cols: Y U S D V R N G L B
[ 46 -59  79  66 -33  45 -34 -30  42  22] -> z175
[-33  87 -25  22  17  40   7  88  87  34] -> z333
[-33  87 -25  84  17  40   1  41 -58 -16] -> z205
[-33  87 -25  84  17  40   7 -46  70  73] -> z576
[-33  87  22  17 -25  40 -58   1  20 -30] -> z373
[-33  87 -25  84  17  40   7  88  87  34] -> z644
which: [-46  70  73]  z576
succ: [-46]  [70]
which: [  1  41 -58]  z205
which: [ 46 -59  79  66 -33  45 -34 -30  42  22]  z175
which: [ 87 -25  22  17  40]  z333
down: [ 17  17  17 -25]  V
down: [ 87 -58]  L

cols: W T Q Z A
[-19 -28 -49  19 -26]  z644
[34 -4 22 -4  8]  z205
[  3  -6 -16   5 -21]  z333
[-30  -6 -34  10 -20]  z652
[  9 -45  69   8  79]  z492
[ 11  20  15  -9 -12]  z865
[ 42  77  70 -37 -26]  z808
[ 26  65  56 -31 -19]  z175
succ: [3]  [-6]
succ: [70]  [-37]
shift +1: [77 70]  [78 71]

cols: tel nize Depek figu pez nof zofan leko pef bura
[-42  41   0   2  -1 -39   9  12 -60 -20] = z576
[ 11 -42  -3  11 -16 -13  -3  -9  65 -15] = z175
[-12  -7  12 -12   9 -18   2  -2 -13  88] = z808
[-12 -50  -6  -2   4  12   9  -9 -61 -20] = z865
[-12 -50  -6  -2   4  12   9  -9 -14 -78] = z954
[ 12  -7   2 -12  -4  21  -3   5  16 -28] = z333
[ 21  60 -18   1   5  -9   1  -1  -9  50] = z644
shift +1: [-4 21 -3]  [-3 22 -2]
shift +1: [-12  -4  21]  [-11  -3  22]
which: [ 11 -42  -3  11 -16 -13  -3  -9  65 -15]  z175
which: [ 21  60 -18   1   5  -8   1   0  -9  51]  z644
which: [ 12  -7   2 -12]  z333
which: [-42  41   0   2  -1 -39   9  12 -60 -20]  z576
down: [ 9 -3  2]  zofan

cols: M C X P E F J
[-14  58  11 -60 -23  15 -22] = z644
[ 56  22   5 -20   1 -15 -47] = z954
[ 11  59  22   5 -20 -11 -22] = z175
[ 11  56  19   5 -20   1 -15] = z333
[ 11  57  21   5  58   1 -11] = z865
[ 11  59  22   5 -20 -93 -70] = z576
down: [ 15 -15 -11]  F
down: [56 11 11 11 11]  M
which: [ 56  19   5 -20   1 -15]  z333
down: [ 5 22]  X
shift -1: [ 58  11 -60 -23]  [ 57  10 -61 -24]
which: [ 11  59  22   5 -20 -93]  z576
shift +1: [11 59 22  5]  [12 60 23  6]

cols: tezaz Kapo kepo Dugaz mev Berom mel
[ 29   9 -10  34 -57   3   6]  z373
[-30   9 -27 -45 -37  41  53]  z644
[ 30  10  16  -6 -73  45   2]  z865
[ 20  13 -19  29 -50  29   8]  z808
[ 20  13 -19  29 -50  29 -25]  z333
[-19   1  14 -36  33  25 -16]  z175
down: [-19  14]  kepo
shift -1: [-10  34 -57   3]  [-11  33 -58   2]
which: [-30   9 -27 -45 -38  41  53]  z644
shift +1: [-73  45]  [-72  46]
succ: [-27]  [-45]
down: [53  2]  mel

cols: ziv voge Susab Guf gel
[-29 -47  26  53  -8] -> z492
[-29 -47  -1  52  -8] -> z205
[-29 -47 -28 -10  11] -> z333
[-27 -25  51 -45 -80] -> z373
which: [-29 -47  -1  50  -8]  z205
succ: [53]  [-8]
succ: [-25]  [51]
which: [-29 -48  26  53  -7]  z492

cols: fikav Geka Vofa mek vedi gopet
[ 56  26 -65  -8 -63  12] = z808
[-53  -9  78   0 -54  -1] = z373
[ 15 -56 -83  29   8 -39] = z205
[ 41 -21 -90  14  43 -18] = z865
[ 41  70   6 -30  58  43] = z492
[ 44 -17 -89  12  47 -15] = z576
[ 52   2 -82   3  58  -3] = z175
[-55 -17  71   4 -65  -6] = z333
[-19 -74 -46  35 -35 -47] = z644
[ 56  23 -67  -6  66  10] = z652
[-53  -9  77   1 -62  -1] = z954
[-54 -14  73   3 -64  -4] = z416
shift -1: [ 78   0 -54]  [ 77  -1 -55]
succ: [-62]  [-1]
succ: [-56]  [-83]
shift -1: [ 77   1 -62]  [ 76   0 -63]
shift -1: [-46  35]  [-47  34]
shift +1: [ 26 -65  -8]  [ 27 -64  -7]

cols: Zevav Dudug seko pari Sem lene suzo gavu kuno zize
[ 43  15   5 -32 -77  78 -42 -88  -9  24]  z416
[ 53 -17  10 -29  37  59  18 -84  21  77]  z954
[-31   9 -95  64  35  13 -14  11  76   5]  z808
shift -1: [-95]  [-96]
succ: [78]  [-42]
shift -1: [-88]  [-89]

cols: gidab faviv kuvo bof topu vov fel
[ 83 -44 -78   1 -43 -10  64]  z954
[ -1 -18  52  -8   9 -17   5]  z644
[-25   9  62  -8  66 -14 -18]  z333
[ 64 -78 -23 -27 -35 -33  -2]  z373
[ 17 -46  27 -10  23 -18 -66]  z492
[ 22 -11   8   0   0 -24   1]  z652
[-32 -36 -36 -52  -7  20 -56]  z865
[ 64 -38 -48   1   6 -27 -48]  z576
shift -1: [-10  23]  [-11  22]
succ: [-23]  [-27]

cols: nisup zuzun noron zimoz ger rigi delog neda
[ 66  34  72   8  53   3  82 -14]  z373
[ 42  15  36  47  25  44  53 -46]  z808
[ 46  -3  -4  -5  22  92  -1 -39]  z416
[  7  18  44  94   5  -7  72 -51]  z954
shift -1: [46]  [45]
which: [ 42  15  37  47  24  44  53 -46]  z808
shift +1: [94  5]  [95  6]
which: [ 46  -3  -4  -5  23  91   0 -37]  z416
shift +1: [-7]  [-6]
which: [  7  19  43  93   6  -6  71 -50]  z954

cols: Giris nakom Mep Lefus
[-69  53   9 -35] -> z416
[-37  53   9 -35] -> z865
[ 10   9 -28 -17] -> z373
[-89 -47 -47 -11] -> z576
[ 32  -6  26 -28] -> z644
[-90 -87 -25 -50] -> z808
[-50  34  66  15] -> z492
shift -1: [ 10   9 -28]  [  9   8 -29]
which: [-37  53   9 -35]  z865
shift -1: [32]  [31]
which: [-69  53  10 -35]  z416
down: [ 32 -90]  Giris
which: [-69  53   9 -35]  z416

cols: kidor nad liri Boneb
[-31  34  19 -66] -> z808
[ 27  49 -91   4] -> z954
[-35 -29 -89  19] -> z373
[-14 -64  84  24] -> z576
[-35 -29  85 -28] -> z644
[ 15 -61  34  62] -> z865
[ 36  24 -82  32] -> z416
shift +1: [-35]  [-34]
which: [ 37  24 -82  31]  z416
shift -1: [34]  [33]

cols: kede bafa viru someg tede lemum Ripep tadeg kodel
[ 36 -19  -1   3  -3   2   0  -3  -6]  z373
[ 30 -19 -45 -30   3 -19  17  -8  -4]  z652
[ 25 -11  56  29  -6  44 -13 -24   8]  z865
[-39  23  12  22 -25  14 -27  -9  19]  z492
[ 19 -28  71  53  29  42   1 -10  -4]  z416
[-34   2  37  17   3  28 -13 -38  12]  z175
[-12  -2   5 -17  37  -3   0  14  -8]  z576
[ 56 -11  25  12 -30  24 -18 -36   6]  z333
[ 37 -11  -1 -26 -13 -38  16  31   0]  z954
which: [ 25 -11  56]  z865
shift +1: [ 24 -18]  [ 25 -17]
succ: [30]  [-19]
which: [-12   2   5 -17  36  -3   0  14  -9]  z576

cols: Fikuf papep seta Rakol nava mudim Zezed
[-37 -36  15 -58   2  -4 -25] : z175
[-12 -10  10   9   7 -10  31] : z652
[-45  -9  13  14  25   9  37] : z333
[-37  20  30 -15  25   6   4] : z576
[  7 -31  11   9  22  34  56] : z205
[ 33  30 -15  25  20   6  40] : z416
[-25 -64  19   3  -5  15 -61] : z808
[-12 -10   8   9   7 -10  31] : z644
down: [-36 -10  -9]  papep
which: [ 30 -15  25  20   6]  z416
shift +1: [  9   7 -10]  [10  8 -9]
down: [-12 -45 -37   7  33 -25]  Fikuf
which: [  8 -31  11  10  23  33  56]  z205
which: [-45 -10  13  14  24   9  37]  z333

cols: paguv mar saf lamot
[ 56  29 -22 -26]  z954
[-12  -6 -59  73]  z333
[-6 68 15 15]  z865
[  5 -29  54  19]  z373
[61 28 25 -8]  z175
[-55 -11 -53  64]  z492
[ 17 -10 -46  32]  z644
[ -6 -12  51  43]  z205
which: [ -6 -12]  z205
which: [ -5 -13  53  41]  z205
shift -1: [ 56  29 -22]  [ 55  28 -23]

cols: Retin Karis Gonip meset fiz Gitus der fika dilop deduf
[ 84  25  90   2 -78  17 -55  29 -15  -9] : z808
[-31  57  63 -28 -21 -32  -2 -27 -11   9] : z205
[  0  30  17   9  26 -12  28  -1   4  22] : z954
[-47 -72  84  27  90   2  13 -68  25  93] : z175
which: [84 27 90  2]  z175
which: [-32  -2]  z205
shift -1: [-78  17]  [-79  16]

cols: binur zaf kam pazat bak Beda zof Bav zep
[  4  -3  27   8 -12  29 -41 -12   4] -> z333
[-10 -18  -8  36 -34 -47 -16  44  -5] -> z492
[-15 -38   9 -42 -37  77 -79 -20  16] -> z416
[-41   7  67  11 -60  56 -15 -17  15] -> z373
[-57  -3 -12  60 -16  20  -2  17  22] -> z652
which: [-16 -38  10 -42 -38  76 -80 -20  16]  z416
which: [-57  -3 -12  60 -16  20  -2  17  23]  z652

cols: Madap suzu Lotik Buril poniv Toru
[ -2  39  25 -57  16  76] = z808
[ 13  35  14 -63  24  78] = z865
[ 22  24  26 -43   9  58] = z205
[ -1  39  11 -64  25  79] = z652
[ 23  13  23 -44  11  62] = z333
[ -2  39  25 -48  12  56] = z175
which: [ 13  35  14 -63]  z865
which: [ 12  33  12 -59  22  80]  z865
down: [13 39]  suzu
which: [  0  39  12 -64  26  77]  z652

cols: Lik lega Mas fef
[ -1  -2 -54  28] -> z492
[-1 -2  0 28] -> z175
[ -2 -10   3   1] -> z644
[ 7 -2  0  1] -> z373
[-1  0 -2  1] -> z333
shift +1: [-2]  [-1]
which: [ 7 -2  0  1]  z373

cols: dube lir rup bik Vutu Tota
[10  8 -2 -7  4  9] : z373
[ 95  70  11  -4 -39 -44] : z652
[ 21  12 -18   7   6   0] : z576
[-13  -7  -6   8   4   5] : z644
[ -2  15  25 -15   3 -11] : z416
[ 1 12 28 -4 -6 11] : z954
[10  8 42 -7  4  9] : z175
[-22 -24  19 -21  15  -6] : z865
[ 17   4   7 -14 -19  -5] : z808
[ -4  14  42 -14 -11   2] : z333
[-22 -35 -40 -14 -39  39] : z205
[ 1 12 28 -4 -6 43] : z492
shift -1: [-4 -6]  [-5 -7]
shift +1: [-2 15 25]  [-1 16 26]
which: [-13  -6  -5   8   3   5]  z644

cols: lorib dab vomo resal bir Geb kulo Gebut
[ 24  50  66   4  28   7  17 -18]  z416
[ -5  66  61   6 -24   0  50  -5]  z576
[  6  50  66   0  61 -24  -6  -7]  z644
[ -6  58  59  -2  60 -22  -6 -13]  z373
[ 24 -15  99   5  29   6  18 -18]  z492
[ 27  40  73   1  58 -27   2   2]  z652
[  6  50  66   0  61 -24  -5  -7]  z205
[  6  50  96   0  61 -24  -5  -7]  z954
which: [  6  50  66   0  61 -24  -6  -7]  z644
which: [  6  50  66   0  61 -24  -5]  z205
which: [ -6  57  59  -1  59 -22  -6 -13]  z373

